In the data rows, the value 50 means zero.
Here are some rows, each followed by its group. Groups can overlap.
[49, 63, 44, 57, 39, 48, 24, 66, 57, 44, 60, 46, 67, 41, 43, 46, 43, 44, 48, 60, 60, 59, 50, 48, 83, 99, 69, 68, 49,
 59, 55, 51] KQ
[54, 54, 48, 57, 47, 54, 62, 38, 57, 30, 59, 33, 57, 63, 53, 47, 64, 50, 41, 52, 35, 45, 51, 53, 56, 48, 58, 51, 51,
 53, 67, 58] WD
[37, 51, 76, 47, 39, 21, 39, 67, 48, 50, 54, 45, 54, 46, 42, 41, 57, 48, 41, 76, 46, 59, 49, 47, 57, 48, 47, 43, 49,
 54, 60, 59] KQ
[47, 52, 41, 48, 39, 43, 44, 66, 52, 47, 53, 50, 65, 52, 49, 63, 50, 47, 42, 55, 47, 63, 46, 43, 68, 54, 55, 60, 47,
 58, 59, 61] KQ
[54, 61, 58, 56, 44, 81, 71, 39, 54, 34, 65, 30, 51, 39, 50, 51, 63, 76, 37, 47, 60, 42, 43, 57, 64, 58, 61, 62, 35,
 54, 62, 50] WD
[45, 54, 36, 13, 88, 46, 67, 33, 46, 54, 40, 69, 49, 57, 61, 47, 39, 66, 53, 39, 12, 45, 55, 48, 37, 47, 42, 46, 75,
 54, 60, 32] Ga
[54, 60, 49, 58, 44, 43, 58, 70, 00, 45, 53, 53, 54, 44, 33, 56, 47, 37, 48, 64, 50, 47, 44, 53, 41, 42, 41, 38, 45,
 53, 50, 41] Fx
[53, 59, 54, 36, 44, 51, 53, 62, 48, 44, 68, 53, 62, 45, 39, 50, 46, 27, 56, 63, 55, 46, 51, 55, 46, 42, 43, 42, 43,
 54, 43, 50] Fx
[65, 47, 34, 44, 51, 99, 51, 46, 53, 55, 44, 62, 40, 57, 63, 60, 51, 45, 46, 40, 36, 44, 63, 51, 39, 31, 42, 45, 47,
 58, 63, 71] Ly
[54, 59, 50, 65, 38, 54, 50, 42, 80, 40, 57, 36, 59, 52, 55, 54, 62, 40, 39, 53, 55, 48, 49, 55, 58, 56, 57, 62, 14,
 53, 65, 56] WD
[47, 70, 57, 61, 48, 48, 25, 69, 35, 99, 45, 46, 46, 30, 45, 42, 30, 45, 73, 54, 51, 48, 45, 44, 79, 62, 77, 72, 37,
 50, 56, 44] KQ
[33, 62, 54, 44, 38, 18, 51, 77, 52, 55, 35, 58, 47, 80, 48, 44, 46, 47, 58, 62, 48, 90, 53, 26, 56, 48, 46, 47, 69,
 42, 29, 53] Jb
[61, 48, 40, 34, 53, 47, 50, 56, 45, 49, 59, 47, 62, 36, 33, 48, 27, 52, 73, 57, 70, 88, 23, 21, 72, 64, 69, 67, 41,
 29, 28, 57] Jb
[50, 54, 51, 54, 39, 47, 36, 56, 58, 53, 48, 46, 48, 46, 39, 49, 44, 24, 76, 64, 81, 73, 26, 40, 50, 36, 44, 23, 52,
 31, 29, 79] Jb
[36, 43, 74, 43, 51, 53, 50, 64, 51, 55, 41, 51, 16, 53, 53, 56, 55, 42, 50, 71, 50, 50, 46, 50, 38, 41, 42, 42, 50,
 61, 30, 42] Gc
[48, 65, 52, 46, 40, 46, 31, 59, 53, 45, 53, 44, 47, 48, 34, 53, 35, 51, 63, 75, 63, 64, 49, 38, 56, 48, 48, 41, 47,
 41, 31, 64] Jb
[36, 56, 66, 59, 73, 48, 63, 44, 57, 47, 60, 37, 50, 58, 53, 58, 54, 53, 36, 39, 47, 43, 36, 65, 42, 36, 33, 50, 60,
 60, 47, 37] Yp
[54, 66, 41, 39, 48, 62, 47, 38, 78, 35, 67, 32, 38, 62, 54, 72, 64, 52, 37, 44, 64, 44, 42, 60, 53, 60, 54, 56, 32,
 57, 56, 58] WD
[49, 30, 35, 36, 51, 47, 60, 41, 57, 56, 45, 52, 41, 56, 73, 54, 58, 54, 46, 49, 43, 42, 46, 52, 42, 27, 42, 51, 58,
 48, 52, 31] Ga
[34, 59, 48, 45, 88, 59, 57, 47, 60, 47, 30, 66, 37, 61, 54, 60, 57, 52, 45, 39, 58, 47, 51, 51, 34, 44, 40, 38, 63,
 62, 48, 27] Yp
[53, 34, 29, 45, 46, 00, 16, 54, 36, 48, 48, 51, 51, 31, 23, 61, 23, 49, 65, 54, 58, 89, 50, 28, 66, 97, 77, 69, 50,
 36, 28, 56] Jb
[63, 43, 43, 28, 55, 52, 42, 53, 42, 52, 41, 55, 51, 52, 43, 45, 25, 61, 79, 56, 81, 64, 24, 00, 45, 42, 35, 18, 62,
 00, 46, 55] Jb
[38, 64, 53, 43, 42, 43, 34, 60, 53, 49, 58, 40, 43, 51, 37, 45, 44, 42, 65, 70, 51, 50, 00, 48, 66, 64, 91, 64, 35,
 55, 63, 43] KQ
[63, 46, 36, 43, 57, 59, 52, 46, 47, 57, 45, 60, 56, 45, 85, 45, 54, 56, 37, 41, 55, 33, 55, 58, 40, 55, 41, 41, 56,
 60, 57, 54] Ly
[27, 54, 51, 53, 49, 53, 53, 39, 64, 43, 56, 37, 49, 57, 65, 91, 56, 69, 45, 43, 38, 44, 51, 51, 51, 42, 50, 59, 55,
 55, 54, 47] Ga
[44, 50, 60, 57, 47, 33, 43, 73, 39, 99, 32, 50, 44, 54, 47, 59, 21, 52, 78, 53, 90, 49, 00, 50, 71, 52, 83, 67, 53,
 50, 63, 52] KQ
[67, 36, 31, 38, 40, 37, 56, 41, 62, 35, 64, 39, 51, 51, 53, 62, 59, 54, 37, 40, 54, 40, 99, 61, 75, 64, 80, 65, 52,
 45, 47, 76] WD
[32, 60, 41, 54, 61, 64, 66, 40, 48, 55, 43, 56, 48, 51, 75, 41, 40, 55, 53, 37, 47, 55, 73, 53, 44, 43, 45, 52, 58,
 53, 54, 42] Ga
[44, 56, 62, 61, 36, 52, 40, 55, 40, 49, 54, 51, 58, 43, 50, 56, 75, 33, 39, 50, 45, 46, 36, 53, 43, 45, 30, 49, 62,
 56, 51, 44] Fx
[47, 51, 51, 59, 39, 40, 52, 60, 53, 45, 58, 40, 59, 20, 28, 48, 43, 39, 58, 58, 58, 53, 42, 45, 94, 56, 65, 65, 39,
 50, 61, 63] KQ
[60, 57, 40, 46, 52, 51, 51, 58, 50, 50, 52, 47, 56, 52, 52, 59, 35, 53, 75, 49, 57, 86, 26, 13, 46, 39, 25, 07, 66,
 00, 35, 64] Jb
[57, 49, 51, 95, 42, 34, 35, 69, 57, 46, 91, 22, 74, 42, 00, 54, 38, 33, 59, 57, 43, 45, 60, 52, 37, 45, 47, 44, 50,
 55, 45, 53] Fx
[50, 51, 35, 53, 50, 46, 47, 34, 48, 56, 45, 67, 49, 74, 63, 54, 69, 47, 38, 56, 45, 47, 61, 60, 38, 62, 43, 52, 54,
 52, 61, 47] Ga
[64, 35, 40, 35, 64, 42, 03, 42, 44, 57, 43, 60, 51, 44, 66, 41, 51, 66, 46, 43, 47, 43, 66, 52, 50, 48, 44, 48, 50,
 56, 57, 55] Ly
[39, 53, 63, 55, 41, 46, 50, 63, 30, 50, 44, 54, 72, 34, 54, 50, 56, 48, 47, 54, 33, 56, 51, 50, 34, 44, 38, 42, 51,
 56, 47, 54] Fx
[38, 53, 42, 54, 78, 49, 51, 34, 49, 55, 47, 65, 66, 56, 70, 63, 36, 44, 51, 29, 64, 51, 62, 54, 46, 39, 50, 53, 55,
 52, 59, 42] Ga
[52, 62, 50, 33, 36, 53, 33, 70, 31, 45, 60, 46, 65, 16, 10, 44, 44, 46, 56, 64, 54, 50, 52, 56, 42, 38, 44, 42, 59,
 54, 51, 40] Fx
[53, 80, 58, 78, 38, 36, 44, 69, 36, 46, 54, 50, 75, 39, 36, 77, 49, 49, 54, 64, 60, 43, 59, 50, 36, 41, 45, 43, 45,
 59, 50, 21] Fx
[41, 54, 87, 62, 67, 57, 69, 43, 41, 56, 40, 67, 26, 53, 58, 54, 43, 62, 48, 45, 62, 44, 31, 56, 47, 34, 48, 55, 64,
 61, 31, 47] Yp
[56, 63, 51, 54, 38, 47, 39, 66, 46, 46, 65, 41, 77, 42, 28, 70, 41, 30, 70, 80, 49, 47, 49, 56, 44, 50, 44, 44, 49,
 54, 50, 49] Fx
[38, 45, 79, 58, 63, 53, 50, 42, 44, 53, 46, 57, 11, 51, 53, 54, 41, 64, 52, 43, 37, 46, 53, 58, 48, 42, 42, 56, 67,
 60, 39, 46] Yp
[34, 48, 83, 48, 83, 90, 64, 45, 60, 50, 48, 57, 27, 39, 57, 86, 44, 53, 43, 52, 51, 54, 57, 46, 35, 06, 38, 40, 66,
 56, 37, 37] Yp
[53, 69, 47, 87, 49, 35, 67, 34, 62, 33, 62, 34, 49, 54, 58, 37, 66, 45, 36, 53, 46, 38, 48, 60, 56, 61, 63, 61, 33,
 58, 62, 58] WD
[34, 58, 68, 59, 66, 58, 89, 36, 53, 52, 26, 64, 33, 54, 64, 99, 45, 58, 48, 40, 57, 47, 42, 50, 54, 45, 50, 62, 56,
 59, 53, 42] Ga
[36, 55, 57, 37, 79, 47, 25, 43, 47, 56, 42, 71, 05, 55, 53, 80, 56, 52, 53, 33, 34, 50, 67, 53, 43, 43, 40, 41, 74,
 59, 40, 23] Yp
[60, 27, 40, 45, 58, 50, 43, 42, 41, 49, 48, 61, 37, 44, 67, 79, 66, 50, 46, 36, 45, 50, 59, 54, 30, 42, 38, 43, 36,
 59, 54, 57] Ly
[43, 42, 80, 50, 51, 43, 49, 51, 63, 40, 57, 32, 00, 49, 58, 33, 70, 59, 35, 50, 40, 40, 45, 56, 55, 41, 48, 53, 61,
 57, 29, 42] Gc
[59, 49, 41, 29, 46, 60, 48, 41, 64, 39, 69, 37, 42, 44, 54, 75, 54, 54, 45, 24, 41, 34, 51, 61, 42, 51, 39, 45, 49,
 56, 65, 50] Ly
[48, 59, 30, 49, 52, 57, 45, 40, 50, 56, 37, 63, 38, 52, 57, 57, 58, 56, 42, 44, 44, 48, 52, 56, 38, 42, 37, 48, 41,
 48, 50, 52] Ga
[55, 56, 49, 52, 40, 17, 47, 65, 48, 44, 61, 52, 52, 54, 37, 42, 46, 27, 56, 68, 49, 47, 49, 55, 42, 37, 45, 43, 42,
 54, 45, 42] Fx
[55, 49, 41, 46, 56, 36, 47, 49, 45, 52, 45, 47, 39, 55, 43, 51, 16, 55, 99, 64, 57, 79, 43, 10, 50, 47, 29, 12, 70,
 00, 42, 67] Jb
[52, 59, 56, 48, 43, 48, 41, 64, 52, 44, 46, 41, 55, 56, 24, 55, 32, 72, 79, 55, 67, 69, 32, 26, 56, 52, 46, 43, 37,
 30, 00, 62] Jb
[35, 56, 55, 58, 45, 32, 64, 54, 60, 41, 53, 28, 27, 48, 51, 52, 68, 51, 46, 67, 45, 38, 51, 71, 35, 41, 39, 40, 52,
 59, 42, 30] Gc
[37, 43, 70, 54, 87, 57, 59, 46, 57, 44, 58, 43, 47, 43, 59, 52, 55, 99, 35, 36, 56, 38, 55, 54, 40, 36, 43, 51, 69,
 57, 39, 46] Yp
[51, 65, 57, 54, 41, 43, 14, 70, 35, 43, 63, 43, 68, 33, 34, 51, 40, 40, 55, 59, 39, 44, 50, 59, 39, 54, 42, 40, 51,
 55, 46, 62] Fx
[30, 56, 45, 51, 67, 43, 53, 37, 56, 45, 39, 56, 43, 50, 60, 41, 53, 97, 46, 44, 50, 52, 52, 55, 46, 54, 57, 50, 76,
 62, 54, 21] Yp
[55, 58, 51, 42, 39, 51, 47, 63, 51, 80, 53, 37, 58, 45, 40, 33, 41, 45, 52, 68, 46, 43, 48, 66, 47, 49, 49, 46, 39,
 57, 42, 51] Fx
[42, 62, 58, 80, 37, 51, 45, 56, 43, 47, 54, 51, 57, 54, 38, 43, 57, 00, 51, 70, 46, 48, 40, 45, 39, 49, 33, 43, 40,
 51, 48, 49] Fx
[49, 61, 64, 57, 37, 45, 59, 59, 45, 44, 68, 45, 77, 39, 37, 39, 46, 47, 47, 57, 63, 53, 50, 41, 37, 56, 42, 44, 61,
 52, 52, 57] Fx
[37, 54, 85, 47, 38, 22, 42, 69, 72, 44, 56, 35, 56, 52, 44, 58, 56, 42, 50, 70, 45, 59, 56, 48, 57, 51, 46, 43, 43,
 53, 56, 53] KQ
[34, 62, 59, 56, 39, 43, 34, 74, 53, 56, 43, 62, 60, 41, 36, 50, 61, 37, 50, 54, 55, 56, 51, 37, 70, 70, 56, 54, 47,
 50, 81, 32] KQ
[52, 61, 48, 51, 50, 50, 56, 38, 66, 37, 64, 29, 59, 62, 53, 56, 73, 43, 46, 48, 42, 44, 59, 52, 55, 53, 58, 57, 34,
 56, 64, 49] WD
[71, 35, 38, 43, 43, 57, 52, 39, 75, 34, 66, 42, 52, 61, 55, 70, 62, 50, 41, 38, 46, 18, 34, 73, 71, 69, 78, 68, 42,
 52, 63, 76] WD
[72, 25, 32, 49, 35, 34, 60, 40, 77, 40, 61, 34, 47, 69, 54, 47, 60, 22, 29, 53, 37, 35, 73, 57, 72, 75, 78, 71, 20,
 34, 32, 62] WD
[61, 15, 38, 29, 54, 34, 46, 43, 52, 49, 53, 48, 35, 58, 64, 62, 59, 58, 40, 48, 51, 45, 49, 61, 50, 50, 52, 55, 35,
 57, 64, 54] Ly
[40, 70, 47, 38, 49, 52, 76, 29, 67, 42, 62, 35, 51, 53, 59, 43, 46, 57, 48, 47, 49, 48, 62, 51, 45, 40, 47, 49, 66,
 53, 62, 50] Ga
[37, 61, 47, 55, 82, 59, 52, 40, 56, 46, 31, 70, 55, 46, 57, 66, 47, 68, 45, 33, 35, 43, 71, 66, 38, 45, 32, 42, 62,
 63, 46, 38] Yp
[30, 43, 69, 63, 71, 55, 65, 35, 37, 58, 37, 79, 43, 58, 62, 26, 45, 53, 49, 21, 40, 41, 47, 58, 48, 53, 52, 64, 50,
 64, 36, 42] Yp
[45, 30, 87, 47, 45, 60, 68, 50, 38, 50, 45, 54, 48, 69, 55, 46, 95, 64, 30, 63, 36, 37, 41, 59, 48, 34, 53, 58, 72,
 59, 34, 38] Gc
[65, 34, 36, 46, 51, 41, 48, 48, 36, 56, 39, 76, 61, 47, 68, 19, 52, 45, 56, 27, 43, 42, 56, 58, 39, 45, 35, 45, 46,
 55, 53, 50] Ly
[37, 43, 85, 33, 48, 41, 33, 82, 58, 47, 54, 44, 49, 57, 50, 24, 59, 47, 46, 57, 50, 67, 49, 45, 57, 55, 54, 52, 53,
 59, 45, 44] KQ
[61, 44, 42, 53, 53, 58, 47, 57, 41, 51, 46, 48, 45, 40, 50, 34, 26, 47, 87, 50, 68, 82, 30, 10, 42, 46, 36, 14, 82,
 00, 42, 56] Jb
[67, 35, 43, 41, 37, 73, 42, 47, 70, 37, 73, 25, 49, 56, 55, 61, 69, 42, 41, 39, 66, 41, 56, 64, 47, 36, 48, 48, 46,
 59, 60, 64] Ly
[44, 69, 53, 47, 39, 51, 29, 79, 50, 53, 34, 58, 47, 53, 44, 54, 37, 39, 77, 59, 48, 99, 70, 00, 50, 38, 41, 10, 57,
 30, 24, 64] Jb
[61, 52, 39, 48, 54, 75, 35, 54, 52, 48, 51, 52, 45, 55, 55, 50, 30, 48, 85, 47, 53, 86, 61, 00, 43, 53, 31, 20, 62,
 00, 42, 59] Jb
[59, 44, 42, 40, 50, 25, 35, 59, 60, 50, 28, 52, 61, 73, 33, 53, 27, 39, 75, 54, 53, 52, 39, 45, 59, 59, 50, 42, 50,
 35, 33, 66] Jb
[64, 44, 39, 51, 42, 53, 71, 40, 46, 48, 54, 51, 45, 47, 50, 40, 65, 39, 35, 43, 51, 22, 55, 64, 48, 53, 56, 54, 13,
 57, 62, 52] WD
[59, 52, 52, 57, 45, 60, 50, 57, 54, 99, 52, 38, 55, 47, 40, 53, 39, 58, 61, 68, 49, 47, 51, 55, 50, 41, 53, 52, 46,
 54, 49, 46] Fx
[33, 37, 80, 88, 43, 57, 52, 71, 32, 53, 46, 59, 44, 73, 50, 50, 60, 50, 39, 59, 51, 52, 42, 52, 39, 51, 33, 40, 75,
 57, 46, 26] Gc
[70, 35, 34, 21, 58, 49, 50, 47, 51, 50, 42, 52, 57, 50, 48, 52, 29, 63, 88, 55, 59, 87, 39, 20, 44, 46, 29, 21, 56,
 00, 17, 43] Jb
[57, 56, 55, 42, 40, 55, 42, 64, 00, 99, 00, 56, 70, 31, 33, 49, 07, 49, 61, 61, 50, 46, 48, 51, 46, 46, 51, 46, 48,
 55, 50, 48] Fx
[40, 56, 44, 42, 59, 66, 59, 42, 54, 53, 32, 62, 48, 49, 50, 47, 66, 58, 40, 44, 57, 45, 53, 52, 51, 51, 47, 53, 54,
 54, 72, 39] Yp
[52, 45, 43, 48, 75, 39, 56, 39, 68, 45, 37, 50, 49, 56, 62, 57, 53, 86, 56, 38, 58, 54, 55, 55, 49, 45, 48, 45, 50,
 55, 47, 45] Ly
[49, 76, 52, 43, 42, 43, 36, 73, 00, 99, 05, 60, 55, 99, 52, 46, 30, 34, 74, 65, 49, 49, 00, 46, 70, 62, 76, 75, 48,
 50, 52, 48] KQ
[61, 49, 45, 64, 48, 46, 59, 33, 57, 33, 60, 31, 56, 54, 48, 40, 63, 60, 26, 48, 50, 48, 52, 58, 49, 43, 55, 55, 48,
 55, 62, 56] WD
[63, 42, 41, 42, 40, 58, 56, 47, 65, 41, 66, 29, 28, 63, 55, 62, 53, 53, 49, 22, 58, 38, 61, 60, 43, 60, 50, 46, 44,
 63, 69, 64] Ly
[66, 38, 44, 56, 31, 56, 27, 38, 64, 41, 62, 44, 53, 61, 51, 51, 68, 52, 33, 51, 62, 40, 55, 53, 67, 56, 73, 75, 00,
 51, 57, 60] WD
[36, 50, 90, 51, 38, 34, 45, 75, 55, 45, 63, 49, 60, 47, 48, 38, 60, 48, 33, 67, 24, 66, 55, 45, 61, 51, 47, 44, 41,
 59, 47, 54] KQ
[51, 63, 52, 48, 44, 51, 52, 72, 21, 45, 56, 53, 66, 29, 30, 61, 41, 25, 57, 75, 50, 48, 48, 50, 42, 54, 45, 47, 45,
 56, 50, 43] Fx
[42, 48, 64, 50, 66, 63, 70, 46, 84, 40, 60, 39, 43, 50, 53, 44, 58, 56, 49, 47, 48, 42, 50, 58, 39, 46, 41, 48, 57,
 59, 46, 39] Yp
Which 5 groups are nearest to each row below, nearest first, going by the distance to the centre of the group?
[50, 62, 50, 54, 44, 42, 63, 58, 63, 48, 50, 45, 56, 54, 40, 47, 43, 46, 70, 66, 53, 65, 47, 35, 67, 55, 53, 47, 45,
 33, 09, 67] >> Jb KQ Fx WD Ga
[67, 33, 37, 43, 52, 52, 61, 46, 44, 53, 28, 75, 47, 60, 63, 32, 59, 46, 46, 35, 57, 37, 62, 64, 36, 27, 38, 42, 56,
 58, 56, 42] >> Ly Ga Yp Gc Fx
Which 5 groups are nearest to each row below, nearest first, going by the distance to the group's nearest row?
[64, 44, 34, 23, 57, 44, 50, 54, 38, 52, 44, 50, 63, 53, 48, 39, 26, 45, 77, 57, 51, 79, 41, 11, 43, 39, 32, 18, 61,
 00, 41, 50] >> Jb Fx Ga Ly KQ
[51, 55, 55, 58, 34, 60, 47, 64, 13, 50, 57, 60, 62, 54, 44, 58, 49, 17, 48, 59, 46, 45, 48, 57, 29, 31, 35, 38, 43,
 56, 44, 52] >> Fx Ga Gc KQ Ly
[34, 60, 47, 53, 67, 42, 62, 38, 68, 49, 28, 59, 38, 56, 54, 47, 48, 41, 50, 37, 44, 49, 36, 58, 44, 40, 53, 48, 61,
 56, 59, 46] >> Yp Ga Ly WD Gc
Which 4 groups are nearest to each row below, nearest first, going by the distance to the centre of the group?
[67, 42, 44, 48, 38, 59, 56, 43, 57, 41, 69, 44, 33, 55, 56, 47, 76, 41, 32, 45, 58, 36, 53, 59, 60, 73, 74, 82, 41,
 53, 68, 88] >> WD Ly KQ Ga
[42, 52, 49, 62, 28, 53, 43, 65, 55, 36, 66, 39, 48, 44, 41, 61, 44, 40, 49, 55, 48, 57, 42, 42, 78, 66, 65, 70, 50,
 60, 63, 58] >> KQ WD Fx Ly
[66, 00, 34, 56, 61, 79, 44, 43, 49, 46, 53, 52, 53, 55, 65, 52, 55, 64, 44, 25, 53, 49, 61, 58, 47, 53, 39, 41, 39,
 54, 58, 63] >> Ly Ga WD Yp
[64, 31, 37, 48, 53, 68, 43, 41, 49, 49, 53, 58, 49, 98, 69, 50, 69, 61, 39, 27, 49, 42, 46, 55, 50, 44, 53, 51, 38,
 55, 61, 51] >> Ly Ga WD Yp
[45, 64, 50, 35, 42, 44, 42, 61, 61, 46, 63, 26, 50, 46, 45, 00, 42, 45, 60, 65, 99, 52, 23, 36, 78, 70, 68, 57, 42,
 53, 57, 59] >> KQ WD Fx Jb
[36, 62, 70, 76, 39, 50, 58, 62, 30, 50, 48, 54, 66, 22, 45, 36, 58, 40, 40, 59, 46, 45, 52, 51, 41, 48, 33, 43, 48,
 53, 44, 51] >> Fx Gc KQ Yp
[43, 61, 53, 53, 36, 51, 06, 67, 60, 49, 82, 29, 99, 46, 44, 45, 32, 54, 61, 75, 58, 50, 42, 46, 69, 67, 74, 65, 51,
 52, 59, 65] >> KQ Fx WD Jb
Which 5 groups are nearest to each row below, nearest first, going by the average distance to the group's rows?
[62, 52, 49, 69, 47, 49, 55, 42, 48, 41, 56, 42, 44, 56, 58, 46, 68, 56, 39, 46, 55, 46, 51, 62, 49, 55, 52, 57, 42,
 51, 66, 48] >> WD Ly Ga Gc Yp
Which 4 groups are nearest to each row below, nearest first, going by the average distance to the group's rows?
[48, 56, 36, 51, 52, 55, 51, 36, 49, 54, 38, 61, 41, 60, 66, 49, 55, 46, 39, 55, 63, 41, 50, 55, 45, 45, 43, 47, 58,
 56, 52, 37] >> Ga Ly Yp Gc
[32, 51, 53, 45, 69, 47, 43, 37, 64, 46, 36, 56, 26, 39, 68, 45, 32, 62, 51, 32, 37, 42, 53, 56, 52, 48, 54, 63, 58,
 58, 44, 38] >> Yp Ga Ly Gc
[52, 63, 44, 42, 38, 57, 48, 66, 58, 42, 64, 44, 50, 46, 38, 62, 47, 47, 42, 65, 60, 57, 34, 37, 72, 76, 69, 63, 40,
 57, 58, 52] >> KQ WD Fx Ly
